One vector is turned by the same rotation once a tick. Each row is the vector after some number of ticks, and that number follows the row.
The counts run from 0 to 365.
[146 162 104 112 118 152 160 111 130 112 106 124 159  93 146  85 176 141
 114 162 129 136 154 102 107 178 113 121 139 146 135 127 161 206 133 113
 152  64 152 127 134 117 129 111 111 129 126  98 178 146 146  77 140 120
 120 138]  304
[ 81 151 105  69 116 162 156 128 115 102 100  98 104 143 110 144 123 177
 100 128 136  73 171 121  71 105 112 131 148 148 106 146 101  77 131 145
 134 127 103 114 131 187 122  91 114 118 113 114 100 120 109 134 135 158
  89 108]  159
[141 123  96 153 104 162 127 118 128 143  81 106 146 114  87 153 105 171
 103  75 140 143 154 138  77 101 105 161  92  88 166 139 118 118 122 189
  82 148 134 136  94 117 148  89 130  98 131 135 126 135 118 136 174 113
 143 142]  233
[142 151 133 102 151 126  97 127 151 126 126 114 138 195 150 188 115 143
  96 143 153 111  81 106 174 134 134 171 167 127  69 123 128  99 101 145
 137 136 134  98 139 134 124 103 160 129 119 130 107 119 142 176  79  76
 150 102]  7
[124 126  98  84 134 154  72 147 114 109 145  84 145 155 145 154 109 164
  92 123 130 100  93 132 147 114 106 147 140 111 110 119 100  91 102 147
 183 143 128  68 132 132 117 105 149 160 129 107  91 155 132 169 107  80
 129 112]  9
[112 137 107 126  80 158 177  96 114  89  89 105 128 109 132 131 125 169
 118 112  98 118 201 124  80 152 102 125 111 160 139 140 144 131 141 100
 118 139 109 120  89 137 142  92 141  79 122 137 144  99 127 127 175 160
  81 129]  317
[103 116 161 134 112 146  82 112 110 139 137  84 132 146 112 153 103 140
 160 117 143  69 132 107 113 165 105 140 144 106 113 141  97  81  97 132
 175 157 149 132 129 193 128 177  80 160 112 117 117 132 102 154 114  87
 125 133]  365
[ 99 153 126 149 103 151 108  96  94 153 139 110 137 150 158 110 105 149
 142 122 118  79 154 117 124 160 106 115 108 116 127 102 127  74 112 100
 161 120 169 127 131 186 127 155  48 168 132 128 107 135 104 146 122 111
 117 154]  198
[129 163 105 152 131 116 118  93 185 117  94 114 117 175 135 108 138 104
 132 171 127 103 126 129 156 182 113  84 133 152 141 104 145 160 164 100
 129  80 169 133 113 144 133 143  89 174 147 110 171 130 159  93  98 141
 138 137]  108
[109 129  93 153 126 150 112 129 120 148 134  94 121 150 132 111 100 117
  90 116 132  82  95 164  97 151  89 110 134 121 144 119 121  57 171 128
 167 131 200  84 133 137 142 123 113 151 118 126  89 138 129 130 105 140
 129 182]  188
[169 158 139 107 135 128 170 123 119 116 100 160 161 111 106 122 164 103
 129 186 157 115 164 104 133 144 138 136 181 156 100 137 154 206 135 100
 142 102 138 131 119 117 126 142 132 132  92 106 152 165 141  97 135 114
 116 144]  136
[160 143 103 147 133 167 145 127  90 145 172 163 172 104 166 120 156 171
 116 123 133 115 131 104 146 131 104 163 128 121 132 117 145 135  72  82
 165 122 150 128 132 135  96 186  93 150 147 109 127 151 111 126 148  70
 138 131]  210
[118 147 112 107 135 116 105 116 150 150 113 153 153 159 109 165 146 180
 133 126 117 138 104  65 143  71 159 150 143 140  80 145 120 138 104 173
  58 125 136 141 111 181 109 139 121 122 160 112 129 143 136 148 146 110
 153  70]  247
[118 109 106 130 110 112 132 156 144 116 128  83 141 163 119 110 107  91
 111 146 122  70  85 135 118 154 108 113 151 177 111 161 111 117 148 145
 133 114 186  92 103 172 174 168 128 140 117 105 118 123 130  82  92 123
 152 175]  349
[158  99 139 158 136 155  98 109  81 165 138 147 154 119 108 173 100 155
 114  91 134 123 135 132 143 151 105 146 128  79 133 135 142  87 106 102
 168 194 153 123 118 108 103 154 124 119 118 168 105 161 113 183 142  89
 118 139]  206
[112 165 115 117 109 124 108 134 104 152 179 148 162 148 173 131 109 152
  84 161  84 110  74 120 173 113 126  93 140 148  85  88 130  91 127 106
 151 129 162  91 123 145 100 139 171 130 146 134  98 164 135 178 120 108
 116 122]  12
[161 113 116 149 113 146 154 154 108 149 135 133 193 103  90 107 133 128
 120 117 120 150 118 122 112  98 124 147 112 153 153 172 121 172 120 164
  92 117 172 134  82 107 138 160 129  82 127  97 137 159 138 104 166  94
 153 162]  60
[120 125 116 101 121 142 168 126  97 109  56 127 137 152 139 120 139 142
 138 116 136 111 180  90  98 127 129 131 175 154 111 194 139 146 144 131
  99 118 150 105 119 186 134 132  98 107 112  93 138  98 132  96 147 156
 131 136]  321
[150 141 133 152 127 152 128 144 140 125 129  96 145 193 112 136  96 110
  87 156 133  96 110 156 157 167  92 128 125 104 120 130 125 120  98 150
 157 104 169 122 122 140 127 182  78 143 148 146 124 141 120 123  63 105
 182 141]  192
[130 112 103 147 131 161  96 114 106 137 111 144 140 100 142 131 115 184
 125  69 115 107 156 133 112 137 110 146 102  83 155 115 121  85 100 104
 153 165 171 126 124 130 107 128  76 129 142 175 124 146  91 156 168 123
 116 137]  38
[130 110 105 146 100 134  82 131 103 152 135 103 170 134 159 116  91 135
 105 109 113 122  72 137 118 151 104 115 130 103 140 125 114 106 134 146
 160 151 211  70 120 119 143 126 144 145 131 131 111 156 131 122  97 103
 171 191]  21
[106 161 142 156  97 149  97  85 114 141 142 113 129 144 148 131  89 149
 134 140 105  67 134 129 130 169  97 113  96 107 111  70 114  74 113 106
 169 121 144 142 124 164 131 142  63 151 134 143 112 142 104 179 114 111
 123 146]  197
[120 151 110 172 119 104 110  88 167 131 105 136 133 165 146 118 139  98
 136 170 103 114 105 127 159 167 109  62 117 154 139 100 157 156 178  79
 119  95 170 138 118 138 134 152 116 151 157 137 161 128 165 109 116 156
 140 131]  107
[105 132 116 143 110 108 141 153 152 121 151 120 120 127 122 136  99  94
  93 161 108  69 115 173 121 144 111  90 138 195  93 116 117  82 171 112
 132 132 149 112  87 153 158 108 180 102 118 144 104 142 131 150 127 150
  92 163]  346
[139 172 114 134 124 127 148 130 170 144 136 119 154 118  78 132 161 160
 128 150 120 137 140 106 112 125 125 150  88 140 121  98 114 171 100 202
  69  62 125 169 109 111 157  91 132  81 130 132 164 163 130 141 160 100
 143 124]  63
[ 97 158 125 105 113 139 115 118  97 129 143 114 136 178 171 133 125 135
 124 131 146  96 103  90 128  94 134 135 166 165 103 155 103  82 144 116
 117 126 151  84 121 184 129 146  98 156 110  64  72 103 143 137 114  97
 125 122]  3
[ 85 129  97 150 116 126 135  97 145 142 141 116 133 140 143 144 135 170
 146 108  81 144 119  82 117  91 125 120  99 169 133 145 140 109 156 136
  54 131 135 145  98 178 133 148 127  89 161 118 149  81 133 136 178 150
 120  77]  78
[ 92 137 142  95 102 114 118 121 127 118 155  96 137 129 128 187 109 155
 122 152 130  92 105 103 119 130 134 136 148 162  64 131 105  90 103 130
 129 154 107 115 109 173 143 108 194 102  91 134 113 118 120 185 134 100
  92  98]  168
[123 118  51 143 162 131 105 145 188 124 131 119 136 141 118 100 144 125
  84 138 123 130  64 152 147  95 120 111 108 155 168 127 126 114 174 113
 114  95 183 111 119 104 117 134 118 160 180  90 128 131 150  74 116 145
 136 113]  266
[159 135 167 127 142 130  99 127 101 147 127 146 186  85 102 134 135 148
 183 102 134 111 174  90 133 139 124 168 128 110 125 112  96 145  88 157
 134 150 140 150  91 114 131 121  73 133  92 115 101 187 128 181 158  67
 105 146]  47
[145 122 126 102 138 131 158 119 157 110  54 124 121 176 106 188 138 150
 110 127 127 119 173  98 134 137 137 158 168 138  79 173 150 140 110 146
  94 155 108 119 121 143 140 107 167  76 105 159 158 113 122 140 133 143
 127  84]  324
[132 177  96 115 131 137 128 149 121 136 168 130 159 149 180 102 129 130
  90 160 123 100  89 121 173 108 116 115 139 166 102 100 118 121 116 113
 164  91 164  82 125 155 123 144 118 170 151  96  98 143 142 131 110  87
 145 140]  14
[176 115 121 141 158 175 100 128 125 134 107 111 135 159 115 162 119 142
 129 106 179  98 156 130 146 163 107 174 141  81 154 123 129 101  85 115
 177 167 146 118 152 128 129 137  71 155 110 133  92 150 114 169 116  85
 128 151]  204
[166 137 155 140 141 127 138 155 122 171 128 163 168  94  69 130 132 116
 126 153 131 129 150 131 132 104 124 132 129 149 130 121 110 135 160 162
  99 134 148 157  94  90 122  99 130  85 108 115  98 193 143 186 175 122
 103 161]  57
[113 131 120 126 114 119  63 129 175 115 127  94 128 148  84 142 117 124
 120 181  95 110 115 151 148 167 109  79 111 117 136  83 113 155 142 140
 156 127 114 132 120  98 124 118 158 161 155 126 146 183 163 154 119 129
 128 106]  102
[135 127 101 136 139 169  92 120 121 129 106 120 137 114 128 137 119 187
 135  73 118 103 173 130 118 156  97 156  94  72 151 101 109  93  80 131
 159 138 159 130 138 124 122 109  50 148 139 160 133 157  98 142 134 105
 123 135]  37
[150 126 105 134 126 145 157  99 141 118  87 127 123  96 136 123 155 131
 104 134 148 141 171 134  96 180  99 129 126 138 149 130 165 175 162 102
 133 104 160 128 137  68 150  61 155  90 111 135 166 133 144 103 146 146
 100 169]  306
[163 147 100 188 108 147 185 115 118 168 110 167 160 120 127 121 130 122
 103 115 134 154 139 126 110 100 111 145 106 150 152 134 150 146 153 133
  71 111 180 141  84 119 151 140 122  87 128 119 120 127 121 106 166 108
 145 194]  228
[108 158 152 104  87 130 175  96 102 124  65 135 126 150 128 126 120 139
 143 145 108 116 200  99  91 134 121 106 148 160 100 143 143 135 160 122
  94 121 127 125 105 180 133 106 110  85 118 127 128 106 122 151 163 171
  90 131]  319
[ 95 123 122 151 112 128 130 117 142 149 142 120 107 150 117 127  96 136
  86 136 102  77 115 165 135 152 106  91 122 145  95 124 143  40 151 100
 142 129 164 135 122 175 111 178 108 116 153 166 122 112 105 143 124 169
 117 130]  357
[ 89 122  83 133  92 136  65 134 135 104 133  83 140 119 115  92 114 130
 129 144  84 106 113 152 120 148 104  77  99 130 166 104 110 147 155 102
 170 128 136 105 105 135 126 143 133 179 175  96 143 158 159 114 145 140
 118 123]  104
[ 97 121 110  93 100 128 150 127 105 118 126 159 143 122 138 146 125 166
 104 134  78 118 153  98 134 108 131 116 162 172  72 159 142 118 126 100
 122 156 126 105 100 182 107 138 174  76 134 134 141 114 111 149 171 155
  95  84]  329
[109 146 145 121  92 113 100 149 114 136 163 103 157 149 118 124  90 101
  95 187 101  79  64 136 149 140 121  91 145 152  75 117 101 110 131 146
 153 124 152 102 100 158 129 171 169 131 126 122 106 152 136 159 100  98
 148 141]  180
[169 122 118 195 123 150 129 103 130 129 101 131 162 148 160 144 101 128
 127  89 119 115 114 128 154 159 103 158  98  97 147 135 153 123  95 115
 111 153 217 133 101 121 151 163  74 113 128 167 140 117 108 109  96 105
 175 160]  33
[134 141 122 145 146 149 154 140 154 122 137 126 114 176 121 119 121 104
 107 160 133  55 123 146 159 146 105 104 144 149 104 130 128  83 133  92
 148 106 160 137 125 186 121 196  59 147 147 131 107 115 118 118  87 137
 134 129]  359
